In the rows, 128 means zero.
Turns, then the turns between two rows, first turn first; the first pair answered
Somi (before -> after):
[180 103 161 193 107  91  73 186 151 107 128 184 129  61 109 181]  ->  [154  47  64 169 161 148  88 151 163  90 115 112  84  46 177 143]
[108  88 102 135 148 165 133 164 127 130 128 123 121 102 148 123]  ->  [ 80 111 113 128 138 176 141 152 101 146 132 107 140 129 141 113]
[ 99 141 126 140 148 117 124 118 104 108 136 121 173 193 133 108]  ->  [119 141 147 148 140  95 116 140 116 107 141 144 175 172 111 126]
[155 112 166 178 120  85 116 139 156 119 155 148 151 112 103 141]  ->  [148  79 124 173 145 115 122 130 171 103 154 111 124 102 140 124]
Medig (before -> after):
[ 56 180 130  96 140 124 130 135 119  90 131  83 139 152 168 122]  ->  [ 71 151 130 123 153  81 125 122 173  68 150 111 132 132 167 142]
[181 112 113 127 139 129 128 126 134 131 127 113 106 106 128 142]  ->  [171 126 107 118 131 148 129 134 112 141 125 105 101 112 133 135]
[140 122 129 102 135  78 100 125 152 174 157 127  86 146 112 155]  ->  [126 109 113 152 126 123  87 179 122 164 142 117  82 119 124 155]
[130 183 108 105 156 135 137 109 111 159 129 130  93 116 161 106]  ->  [141 151 106 139 168 104 131 109 156 134 139 144  89  90 160 123]
vekop (before -> after):
[ 70 108 114 182 154 197 109 157  88  88 147 110 143 130 172  95]  ->  [ 45 117 126 165 158 173 124 116 106  88 158 104 153 174 152  82]
[145 142  91  86  89 157 162 143 108 150 103 140 115 105 144 159]  ->  [139  93  82 124 100 147 150 156 133 111 114 145 103  96 159 164]
[167 133 111 113 128 141 106 140 114 145 106 117  95  83 150 129]  ->  [140  92 107 143 144 132 118 133 149 111 124 135  99  86 162 126]
sodu (before -> after):
[150 113 135 147 104  94 107 145 152 142 128 164 116 102 121 163]  ->  [ 85 151 151 127 101 118 142 118 115 140 135 138 142 177 100 127]
[130  93 141 136 119 101 152 134 111 152 142 119  93 100 129 135]  ->  [113 112 157 128 103 100 165 143 104 159 139 124 106 125 115 125]
[117 160 143 128 117 135 133 140  96 129 110 134 132 135 108 135]  ->  [100 123 100 137 149 145 146 121 130 107 128 115 119 138 141 120]
[147 169 136  68 142 100 167  44 128 130 120 112 114 191 103  97]  ->  [193 116  98  91 161  86 145  49 179 106 118 117  84 128 139 119]
Then:
(2 to 3 turns a pair)
[175 174 167  95 100  71 111 139 127 162 110 170 152 115  87 154]  ->  [167  78  97 121 161  68 119 104 194 115 119 137 112  73 152 141]  sodu, sodu
[155 113 119 183 147 112 123 181 140  99 174 153 140  85 121 152]  ->  [125 200 131  94 126 137 153 144  82 149 154 121 163 155 105 118]  Somi, Medig, Somi
[ 71 105 124 122 141 133 134  87 159 108 133  97 141 180 123 112]  ->  [154  76 115 150 137 130  93 143 173 120 110 122 116  83 147 151]  Medig, Medig, sodu
[240 126 146 112 118  56 110 116 149 133 124 159  96  74 105 163]  ->  [160 128  60  49 157 141 154  61 113 130 116  61  82 129 164 104]  Somi, Somi
[ 94 181 137  80 126 157 152 118  86 174 105 114 149 154 117  94]  ->  [ 80 117 161 133 161  83 152  76 179 117 154 158 145 153 111 102]  Medig, sodu, sodu
[142 163 131  77 118 127 147 100 126 161 115 112 118 121 142 102]  ->  [116 141 121 102 131 122 154  80 136 144 135 113 117 139 143  97]  Somi, sodu
[202 207 156 139  67 123 132 186 141 128  83 124 159  77  72  79]  ->  [ 99 186 128 112 117 138 177  94 167  91 124  72 155 167  90  12]  Medig, sodu
[170 141 104  96 121 111 115 125 137 151 116 140 129  69 141 145]  ->  [145 154 141 138 104 143 107 174  92 140 119 158 147  92 111 142]  vekop, sodu, vekop
[163 141 144 144 104 125  94 166 122 117 105 153 119  90 114 151]  ->  [123 126  89 126 139 167 118 132 106 115  94  91 103 106 151 125]  Somi, Somi
[165 190 149 105 106 114 150  88  89 177 133 125 162 143  97 140]  ->  [128 109 136 213 130 158 115 175  96 111 142 139 143 100 124 143]  Medig, Medig, vekop
[102 165 188  97 125  57 154  58 161 127 156 143 149 174 101 116]  ->  [186 153 148 129 100 147  90 192  91 148  98 142 121  46 138 158]  vekop, vekop
[185 109 148 118  74 149 112 140 121 149 115 168 135  79 129 147]  ->  [158 109 118  90  85 181 130 120  97 159 101 129 126  94 148 122]  Somi, Somi, sodu
[143 113 135 181 128 171  86 209 120 107 130 148 125  85 128 141]  ->  [122  76 126 189 163 133 107 155 179  76 153 142 123 102 135 142]  vekop, sodu, Somi
[ 91  74 138 198 140  95 129 133 172  38 144 160 122 143 135 123]  ->  [ 46 122 109 142 131 169 153 127  91  83 124  97 128 190 145  79]  Somi, Medig
[ 52 103 129 170 138 150 140 119 124  81 148 134 109 167 135 108]  ->  [116  82  97 160 152 155 123 134 132  95 134 125  78 101 174 128]  sodu, Somi
[101 156 100  83 132 174 137 105  95 151 133  93 128 144 142  99]  ->  [132  88  88 128 163 134 119 103 168 118 154 101  97  92 160 125]  sodu, vekop
[124 114 176 182 118  87 103 183 144  88 147 129 142 129  90 134]  ->  [ 83 142 166 138 119 122 129 159 105  95 146 102 156 186  91 105]  sodu, Medig
[ 94 125 149 126 139 102 139  90 157 102 137 143 142 157 125 123]  ->  [141 160 158 113 106 111 124 134 115 145 119 153 148 136 104 143]  sodu, sodu, vekop
[ 81 119  73 149 151 164  99 154  97 140 114  90 116 102 182 139]  ->  [104  84  95 172 167 106 101 126 171 121 146 117 114  87 169 153]  Medig, Medig
[ 82 107 116  85 145 127 141 100 136 122 162  77 105 142 148  97]  ->  [ 67 123 140 127 122 165 119 183  75 123 152  97 130 140 120  97]  Somi, Medig, Medig
[108  83 108 164 153 166 121 148 158 102 129 140 120 114 145 121]  ->  [145 119 144 130 138  91 121 102 180 129 136 167 131 117 109 147]  vekop, sodu, vekop
[168  92 128 183 111 159  90 232 126 102 112 152 101  65 167 137]  ->  [ 53 120 169 195 118 154 144 185 111  74 158 145 145 196 112  98]  sodu, vekop, vekop
[ 87  94  89 152 204 167 132 120  96 126 139 104 134 139 119 110]  ->  [133  68  91 171 205 147 106 132 128 121 137 127 117  85 124 142]  Somi, sodu
[163 146 140  80 107  51 123 117 184 174 133 135 159 146 113 140]  ->  [142 182 123  73  82 133 115 159 102 198 115 104 163 156 123 122]  Medig, Medig
[170 109 153 180 118 108 103 182 153 130 147 178 136  84 100 151]  ->  [153 148 183 147 106  87 122 157 142 157 149 173 153 119  71 143]  vekop, Somi, sodu
[118 114  88  47 138 131 142  82 117 142 113  54 101 136 163 119]  ->  [158 162 174  74  90  70 114 121 107 156 121 124 140 142  83 159]  Somi, Somi
[114  65 128 166 162 102 139  86 197  96 167 136 116 127 127 143]  ->  [122 137  88  62 152 145 152  60 131 156 118  79 105 144 145 103]  vekop, vekop, sodu
[134 141  58  64 123 145 129 100  95 169 115  86 110 140 168 115]  ->  [142  98  42 133 128 169 106 162  98 131 118  98 110 103 186 125]  Medig, Medig
[133 172 115  85 113 174 142 113  84 147 100 102 136 140 126 121]  ->  [136 117 112 108 158 118 147  69 178 116 129 114 116 120 140 134]  Medig, Somi
[181 113  82 166  65 130  95 139 123 133 114 119 119  94 152 151]  ->  [127  84  61 178  94 142 117  99 143 113 136  96 114 124 173 124]  Somi, vekop
[101 125 172 131 127  75 147  78 173 123 157 139 151 164 102 133]  ->  [ 72 137 120 105 124 175 152 115  91 142 122  80 137 169 138 101]  vekop, vekop, sodu
[148 157 143  65 130  82 151  62 160 157 152 138 154 148 107 136]  ->  [127 191 157  71 108 113 143 103 105 169 137 137 168 163  90 139]  vekop, sodu, Somi
